T: a few groups of rows, each row roughly a mix of its group's hidden directions
T (136 x 10)
12, -12, 13, 14, -20, 10, -5, 7, 9, -15
15, -4, -6, 4, -5, -5, -28, -12, 13, -13
-26, 11, -8, -10, 1, 1, -18, 12, -9, 8
-6, 14, -16, -12, -4, -20, -10, -19, -7, -1
18, -1, 17, -17, 11, -14, -9, -14, -8, -3
-17, 23, -9, 7, 4, -6, -15, 3, 6, 18
6, 1, 6, -2, 5, -23, 0, -11, -6, 28
-11, -3, -16, -7, 6, -12, 22, -8, -3, -19
17, -4, 18, -1, -7, -5, 2, -9, 19, -20
-1, -13, 16, -8, -7, 3, -16, 15, 23, 0
-2, 4, -6, -13, 9, 3, 17, 16, -23, 14
-1, 2, -11, 10, -20, -4, 20, 15, 8, 15
-6, -1, 23, 13, -11, -1, -1, -8, -23, 11
12, -2, 23, -13, -8, 1, 12, 4, -16, 16
-2, -27, 12, -17, -2, 1, -16, -3, 10, -1
18, 19, 1, 0, 11, -10, -18, 15, -3, -8
-20, 19, 0, 6, -12, -1, -3, 10, -10, -21
-8, -1, -2, 10, -6, -11, 33, 1, 9, -10
3, 13, 2, 25, 10, -1, 17, -3, 3, -19
10, -3, 11, 4, -29, -16, -3, 11, -5, -7
18, -6, -5, -15, -2, -20, -8, -9, -14, 15
5, 10, 2, 3, -26, -1, -8, 7, 7, -24
-1, -10, 13, 3, -28, -6, 8, 15, -11, -8
-16, 1, -18, -3, -18, 19, 11, 9, 2, 9
19, -23, -4, -7, -11, 3, 3, 5, 5, 20
-9, 5, -9, 4, 14, 7, 1, 2, 25, -23
0, -5, -5, -15, 7, -27, 17, -10, 0, 12
14, -3, 29, -13, -1, 0, -11, -11, 10, 2
-14, -2, 8, -14, 4, -6, 5, 10, 17, -25
-16, -8, 23, 10, 16, 8, 5, -4, -8, -14
-10, 5, -15, 5, -5, 2, 15, 5, -13, 28
-14, -10, 9, -4, -16, 26, -5, 12, -5, -7
-10, 11, 13, -5, -19, 21, -7, 10, -10, -9
-11, 10, 17, 1, 14, 25, 2, 11, -8, -8
26, -7, 7, 20, 9, -12, -5, 2, 0, -12
16, -8, -13, -5, -7, 10, -18, -20, -3, 13
-24, -8, -7, -19, -5, 15, 3, -3, 14, -4
3, 1, -23, 3, 12, -19, -11, -8, -15, -8
-13, 18, 5, 25, 12, -1, 14, 5, -2, -6
-1, 24, -8, 12, -4, -3, -4, -1, 18, -20
11, -19, -5, 11, -12, -1, 6, -3, 26, -8
-2, -27, -8, -12, -5, -4, 15, 9, 9, 14
5, 18, 10, 8, 10, -22, 7, -13, -8, 14
21, 9, 2, -5, 2, -4, -31, 0, 5, 4
-6, -16, 14, 8, -10, 7, 12, 11, -2, 25
25, 0, 8, 3, 16, -4, -5, -21, -5, 11
11, -14, 12, 5, 22, 22, 7, 7, 2, -1
11, -17, -22, -8, -4, 0, -17, -5, 10, -13
-10, 23, 7, 23, -4, -4, 2, 15, -9, -1
29, -3, 7, -6, -8, -12, 6, -2, -7, -17
-11, 29, -11, -3, -3, 3, 9, 3, -15, 11
3, 9, 21, 1, -25, 16, -7, 6, -5, 6
19, -24, 2, 15, 11, -3, -9, 10, -8, -2
7, 11, 6, 22, 19, -10, 6, -6, 2, 19
-15, 26, 15, -4, 7, -1, 16, -6, -1, 8
0, 3, -11, 4, 24, -12, 17, -2, 0, -20
-29, 6, 0, 2, 13, 10, 15, 7, 1, 10
15, -17, -12, -6, -19, 11, -8, -9, 4, 14
12, 9, -2, 15, 26, -20, 4, 0, 3, 3
16, 6, 2, 2, 17, -18, -3, -20, -14, 4
9, 2, 9, -30, 15, 1, 8, 6, -2, 11
-20, 19, -8, -3, 3, -12, -19, 8, -11, 7
14, -8, 11, -14, 15, -14, -22, -3, -7, 0
15, -25, 7, -8, 1, -12, -16, -5, 13, -1
-4, 0, -6, -4, -25, 11, -19, -4, 17, -9
12, 24, -7, 10, -3, -1, -21, 0, -1, 15
-2, -3, -4, 7, -18, 14, -28, -10, 2, -6
0, 8, -13, -2, 16, 15, -13, 14, -20, -8
-1, 5, 21, 15, 15, 12, -7, 10, -15, 12
14, 6, -12, -2, 24, -17, -5, 2, 5, -17
-3, 9, 28, -4, -5, 9, 16, 2, -12, 11
-1, -19, -9, 12, 10, 18, 1, 18, -14, -5
-14, 19, -6, -8, 12, -10, 20, -7, 12, 10
11, 27, -19, 0, -13, 2, -8, -10, -4, 3
5, -11, -4, -25, -10, 12, 5, -21, 5, 0
-11, 4, -19, -9, 0, 2, -7, -24, 19, 2
24, 1, -3, 4, 21, -19, -10, -1, -3, -6
4, 5, 14, -14, 20, -6, 8, -1, -25, 0
-4, 26, 5, 2, -7, -8, 14, 21, 1, -10
-16, -2, 6, -23, 13, -11, -5, -13, -2, 16
-12, 32, 5, -3, 10, -4, -1, -5, -2, -15
22, -8, -1, 9, 14, -8, 17, -1, 14, -13
-9, -11, -6, -23, -1, -12, -3, 1, -25, -3
25, 5, -14, 5, 3, -9, -16, 15, -7, -8
-16, 2, 8, -9, 11, 0, 1, -2, -17, 28
-1, -2, -4, -18, -19, -6, -7, -3, 2, 27
-23, 3, 8, -5, -5, 25, 1, 7, -8, -12
8, -17, -1, -22, -4, -3, 0, 8, 26, 1
-6, -13, 7, -18, -16, 5, -14, 4, -8, 21
-6, -21, 1, -7, -8, 5, 1, -7, 28, -11
11, -2, 1, 0, 4, -10, -26, -13, -22, 3
1, 9, 8, -2, -21, 7, -21, 10, 19, 5
7, 7, 30, 10, 1, -4, -9, 0, -18, -4
9, 1, 23, 3, -7, 20, -16, 1, 10, -10
0, -10, 11, 1, -27, 19, 5, -5, 8, 12
-14, -14, -5, 2, 10, 11, 16, 22, 12, 7
7, 0, 4, 13, -8, 2, -17, -3, -31, 0
-12, 7, -24, -3, 15, 16, -8, 14, 5, -1
-1, 3, -4, 5, 7, -2, -30, 3, 4, -23
-14, -2, -24, 0, 1, -11, 10, 3, -11, 21
-11, -16, 19, 6, 14, 13, -4, 6, -17, -9
5, 1, 2, -7, -1, -6, 33, 12, -12, -7
1, -1, 28, 0, 10, 1, -15, 2, -19, -9
6, 7, 25, -9, -17, 10, -10, 13, 0, -9
-4, 7, 19, -11, 16, 21, -13, 5, -10, 6
27, -4, -12, -5, -9, -1, -23, 1, 1, -8
15, -7, -4, 0, 5, -20, -6, 27, 8, -7
-14, -11, -11, -5, 12, -1, 5, -16, -3, -26
6, -15, -11, 3, 0, 11, -17, -21, -15, -11
-14, -13, 4, 1, 21, -12, 24, 5, 1, -3
15, 15, -5, -16, -22, 12, -1, -13, -3, 5
9, 5, 13, 12, -12, -13, 11, -23, -13, 6
17, -6, 14, 11, -10, 0, 19, -21, -3, -2
17, 1, 6, -12, -11, 17, 14, 21, 4, -2
22, 0, -13, -6, 7, -11, -14, -4, -5, -21
-12, 4, 12, -4, 3, 23, -7, -2, -22, -11
15, -14, 15, -1, -4, -20, -11, -9, 3, 16
-3, -18, 30, -4, 5, 4, 7, 11, -1, 10
-5, 16, 8, -9, 3, -19, 2, -14, -6, 22
-8, -1, -3, 5, -16, 22, 13, -4, 22, -6
-20, -3, 8, 15, -3, -1, 28, 6, -6, 5
-18, 13, -11, -6, -5, -13, -13, 19, -6, -13
-18, 6, -14, 5, -10, 23, 15, 10, -1, -6
-10, 23, -1, -4, -4, -7, -18, -9, -18, -12
-5, 23, -16, 0, 22, -7, 12, -5, -3, -6
3, 3, -28, 15, 1, -2, 20, 3, 7, 6
-7, 21, -4, -1, -17, -1, -20, -13, 4, 12
8, 4, 16, -2, 7, -1, -1, -1, -34, -2
-26, -5, 4, 18, -3, 10, 3, -17, -3, 11
0, 2, -6, 6, -1, -7, 16, -28, 7, 19
-9, 3, 27, -13, 7, 13, 13, 4, 5, 13
-15, -5, -15, -14, -9, -1, 14, -1, -1, -25
-14, -1, -19, 11, 7, -23, 13, -10, 1, -6
5, 2, 1, 7, -4, 5, 14, 6, 20, -28
-3, -9, -2, -10, 23, -11, -12, 3, 13, -20
9, -25, -9, -9, -14, 2, 20, 4, 6, 8
one row of each group, then the others: which group is each in?
3, -20, -5, 0, 2, 8, 16, 3, 22, 18  N
15, 6, 21, -10, 7, -1, -19, 15, -3, -11  K
1, 27, -15, -15, 13, -5, -4, -2, -1, -12  Y
-12, 1, -19, 8, -7, 5, 23, 14, 14, -3  P

24, -3, 10, -10, -11, -6, 20, 5, 6, -13  P
21, -19, 2, -12, 6, -6, 9, -20, -8, 3  N
-1, -6, 11, 17, -16, -11, -15, -19, -9, 8  P
1, -1, -10, -4, 5, -5, 0, -4, 34, -14  P
6, -4, -8, -17, -14, 11, -3, -27, 8, -3  N
21, -5, 6, -5, -20, 2, 10, 22, -6, 1  K
-1, 28, 12, -5, -1, 4, -23, -2, 4, -7  K
-15, 7, 0, 15, -11, 21, 16, 6, 2, -14  Y
-8, 5, 8, 0, 5, 15, -20, 4, -4, 27  N
8, -6, -6, 0, 20, -10, -23, 3, 16, 11  K
19, -6, 15, -2, -16, -13, 10, -4, -19, 7  P
25, 3, -18, 6, -2, -11, -13, 17, 1, 3  K
